In the rows, 128 means zero.
A single turn carries every row of the set below to another of its rows. Some are shown first; where does it send the rows asked next?
sege: [123 134 144 157 122 112 137 147 137 116 129 147 110 139 107 134 116 174
 151 110 127 130 138 126 149]
Fedo: [143 121 140 136 131  99 132 141 143  98 120 124 109  82 148 112 106 161
 137 107 103 108 161 147 139]
gez: [127 104 134 143 130  99 142 146 133  96 143 131 130 129 140 128 139 153
  98 102 114 131 140 157 143]
seru: [135 104 152 146 126  78 110 172 128 107  96 133 129 129 120 156 141 147
 127 132 111 110 130 149 131]
tela: [119 116 134 139 111 117 112 159 166 124 141 113 126 116 140 143 159 152
 128 137  90 103 145 136 116]
zevem: [121  95 130 144 134 118 104 152 151  94 130 139 142 123 117 140 160 140
 106 120 111 106 140 148 112]
lamo: [119 106 161 152 132  92 117 157 158 134 109 125 117  96 132 116 119 159
 135 110  89 111 162 124 124]
Gipur: [119 109 155 160 120 111 145 136 153 120 125 130 138 113 125 153 117 172
 151 113 103 137 172 146 118]
lur: [139 106 139 164 144  86 146 129 131 117 119 142 153 120 118 131 142 157
 128 130 130 116 114 154 139]
koset: [139 124 148 159 123 107 133 135 111 107 116 126 118 126 131 164  94 153
 118 129 113  91 155 151 128]
mirav: [123 111 152 160 124  97 121 159 171 126 116 140 136  97 124 114 153 174
 142 117 115 130 140 148 142]
Sobom: [116 116 134 147 110  90 136 167 164 103 140 152 142 108 115 160 112 170
 133 118 124 107 134 163 143]
vana: [156 102 147 153 106 115 122 155 148 128 116 131 121 100 117 146 161 164
 135 150 120 117 155 166 127]
feduv: [127 108 119 150 112 109 145 146 134 102  98 113 111 102 141 133 121 159
 126 128  90  91 149 164 110]
depu: [129 105 151 149 133 104  91 148 139 121 123 141 147 133 112 161 133 156
 126 155 114 132 140 151 132]
Zopim: [131 109 129 135 108  92  90 165 121 104 105 142 101 123 125 129 134 155
 130 135  87  99 150 151 132]
noram: [140 127 134 131 121 102 160 134 133 122 140 131 131 111 132 127 110 167
 111 106 126 112 160 162 149]
Sudi: [116 106 145 131 115 120 115 133 115 124 161 129 136 124 129 152 122 151
 116 135 111 125 147 149 116]
lolu: [132 125 123 145 139 121 157 145 163 105 125 144 125 123 110 143 132 166
 140 130 141 130 140 138 130]
tir: [118 124 161 136 117  83 116 135 116 119 136 138 121 128 121 154 113 159
 115 109 140 106 140 141 144]
mos: [127 108 130 144 139 108  95 147 110  92 130 134 122 111 116 117 130 152
 108 121 115 103 122 149 117]
zuvir: [130 120 133 133 120 105 100 162 133 132 142 131 105 115 109 148 148 159
 132 138 134 102 134 125 113]
bivu: [136 121 115 131 117  93 131 155 149 120 135 141 126 108 126 129 142 152
 134 142 109  64 116 140 145]
patus: [118 108 138 149 130  94 121 171 149 130 139 149 143 116  98 146 117 183
 135 137 131 113 136 122 129]
moke: [141 105 111 116 123 127 132 141 125  95 145 144 121 117 118 131 128 151
 150 130  97  92 132 134 112]
lakod: [105 133 131 152 111 125 118 138 161 121 114 114 116 135 122 133 144 164
 143 128 115 107 130 124 126]
Pevu: [146  99 110 120 126 126 132 142 129 104 139 136 118 118 119 140 124 147
 154 140  91  99 137 139 105]
gekan: [119 127 127 138 119 136 121 129 147 122 130 142 122  96 112 120 118 167
 168 139  99  98 149 131 108]
vudo: [137 111 132 144 145 107  99 146 107  90 124 128 118 116 120 116 138 152
 109 122 120 110 127 150 117]
fer: [128 124 123 149 130 131 158 131 157 101 124 146 125 129 112 142 142 166
 143 130 140 125 141 139 132]
rovu: [143  92 134 129 123  85 129 167 128  90 139 147 131 113 122 159 101 150
 116 120 109 100 148 155 128]
dev: [126 113 157 147 137  83 126 153 160 131 112 134 118  99 134 118 126 156
 149 105  86 108 157 126 128]
nolod: [146 123 135 149 112  93 138 130 121 114 117 151 120 109 124 114 135 169
 167 120 123 104 164 127 140]
rufe: [142 111 122 154 123 125 131 161 150  86 119 143 122 120 110 145 127 161
 120 142 140  97 120 153 140]
lozag: [112 105 131 152  97 122 124 141 144 101 128 129 120 119 138 137 106 167
 142 117  77 104 170 149 126]
Nilo: [140 120 138 124 125 111 104 176 150 113 132 140  95  96 124 125 133 166
 125 117 120 109 173 130 118]
nanev: [115 108 135 144 109  88 126 163 153 101 136 155 153 112 112 154 113 174
 132 131 124 107 141 167 146]
Pevan: [131 106 126 133 120 111 133 140 138 110 133 144 128 105 122 134 133 135
 127 122  84  91 119 179 111]
zapap: [139 122 143 162 143 102 124 115 131 133 118 146 131 100 114 101 141 167
 141 128 118 122 150 141 127]
lozav: [132 126 145 170 134 105 133 114 127 133 114 148 129 103 113 107 135 174
 139 126 120 119 148 149 132]
Lede: [140 131 126 126 107  85 127 159 155 122 125 129 108 124 124 140 144 170
 143 133 136  89 157 143 151]
nama: [156 132 126 153 121 125 143 152 153 137 115 118 108 100 127 129 154 159
 124 124 112  91 149 149 124]
Pilu: [129 118 155 151 123 112 133 123 132 131 140 128 146 104 143 137 132 149
 107 107  87  98 142 153 125]
pefu: [123 113 162 152 135 102 132 135 152 126 151 127 151  89 114 148 103 160
 128 114 124 106 135 142 114]
Bug: [113 118 129 135 146 102 121 130 115 104 127 129 114 123 127 115 115 149
 132 108  90 109 143 120 110]
Zun: [116 108 130 153  95 118 127 145 142 111 126 130 119 127 133 151 104 168
 149 117  78 101 162 149 124]
vitul: [134 103 157 148 121  75 110 173 128 114  96 133 132 113 121 151 137 150
 125 139 114 106 137 157 137]
Donik: [128 116 133 120 114  85 124 124 112 138 143 147 139 124 129 128 132 165
 144 118  98 127 152 147 126]

lozav turns into dev
zuvir turns into tir
koset turns into bivu
And these:
rovu turns into rufe
Fedo turns into feduv
Zun turns into moke

A single turn carries every row of the set below to another of its rows. Some are shown first; where does it send the rows asked next?
bel: [128 139 135 120 102 140 123 124 134 124 118  91 119 143 145 111  94 116
 132 145 114 136 114 133 142 113 158 107]
sobo: [147 103 115 134 114 139  95 141 132 129 123 118  99 142 114  88 126 111
 122 164  94 139 168 120 133 102 149 104]
bugin: [128 110 125 152 102 138 125 113 157 133 117  98 127 135 120 130 144 125
 129 151 117 125 140 126 115 100 141 130]
futos: [150  96 138 140 118 139 102 131 159 120 133 140 129 138 121 136 120 122
 173 163  94 155 122 123 131 144 156 105]
tavu: [155 102 112 134 117 141  98 135 134 133 116 122 100 146 108  91 129 108
 126 157  90 142 166 121 141 108 152 105]
Suner: [151 121 146 118 131 113 114 132 161 128  90 135 107 139 106 105 127 129
 125 134  93 150 159 103 140 130 143 125]
lafek: [130 112 132 106 134 124 110 127 144 111 138 130 126 152 128 120  94 133
 114 154 103 155 171 140 149 135 134 109]
Kav: [146 127 107 121 137 134 115 144 134 121 136 158 107 140 131 138  83 129
 129 140 108 138 144 142 128 119 145 110]
fene: [151 138 142 107 127 116  95 122 121 135 104 118 116 133 149 137 135 136
 140 150 108 132 152 100 133 118 138 118]
fir: [129 112 130 113 123 129 116 132 163 119 132 115 104 120 159 133 140 140
 111 170 109 133 121 114 127 143 149 124]
Nok: [127 136 134 119  99 137 117 130 130 115 118  86 119 139 145 108  99 124
 134 147 118 134 117 131 133 108 159  99]
Nibu: [116 112 126 151 102 133 126 116 158 130 111 102 129 135 123 138 143 124
 128 145 112 123 147 126 117 101 136 128]
bapoz: [137 117 112 114 136 131 113 139 136 116 136 158  98 126 149 135  94 130
 113 154 103 136 148 139 125 118 153 113]
giv: [148 113 131 137 125 127  94 131 164 120 121 134 142 127 128 140 108 117
 174 175 106 152 122 117 130 124 155 109]
div: [131 102 103 138 120 143 102 137 134 122 112 147 104 161 137 112 112 134
 122 151 134 160 112 136 133 114 135 122]
topek: [138 108 144 141 139 134 125 153 161 100 115 103 108 146 139 104 140 126
 117 137 127 146 151 140 135 103 143 106]
Rud: [151  90 102 125 123 106  91 132 153 126 148 132 140 149 131 128 113 148
 149 152  92 140 137 130 126 115 144 112]
vugot: [115 126 133 126 149 118 125 127 137 138 101 109 121 119 120 146 134 129
 125 170  98 134 141 110 119 111 142 105]
Nati: [135 101 136 135 145 135 123 160 169  97 118 100 108 149 142 106 137 123
 120 140 120 140 151 148 135 105 149 106]
geka: [167 114 139 108 157 118  99 113 156 124 126 115 114 154 136 121 114 135
 161 148 126 137 114 127 141 111 146 127]
mozo: [132 123 158 140 109 124  71 144 142 123 118 132 113 141 124 114 126 113
 158 154 105 134 121 148 117 105 145 116]
keda: [143 109 158 127 130 126 116 125 160 131 146 116 104 137 110 124 143 127
 129 133  88 146 151 135 131 155 142 121]
kife: [152 102 135 118 138 141 145 154 173 135 138 116 111 137 150 123 137 129
 141 164 108 125 123 124 148 117 129 118]
rabuf: [141  98 105 144 114 144 105 135 134 120 119 140 104 160 132 105 111 137
 121 151 128 159 107 136 130 119 138 122]
kazi: [145 109 133 123 132 109 114 131 175 130 106 139 103 136  94  95 110 120
 129 149  88 151 153 119 138 135 148 119]
nitig: [139 133 136  84 132 133 103 127 156 129 125 113 133 135 126 126 102 110
 139 122 120 155 128 133 142 114 133 127]
gemop: [150 110 129 119 128 138 145 168 171 131 135 124 112 134 146 124 138 125
 123 156  98 133 134 128 142 128 122 105]
rulu: [142 138 127  93 137 130 111 132 154 132 125 104 125 125 134 128 116 106
 146 117 119 145 113 117 134 110 141 119]
kome: [134 122 156 139 105 123  72 134 141 119 115 131 114 143 125 115 121 112
 158 155 116 140 125 151 117 107 135 120]
kilut: [119 121 126 127 143 110 114 124 132 134 114 114 139 121 128 144 129 141
 128 162  89 136 139 115 117  99 150  96]

tavu turns into div
fene turns into fir
nitig turns into kilut
And these:
topek turns into sobo
vugot turns into gemop

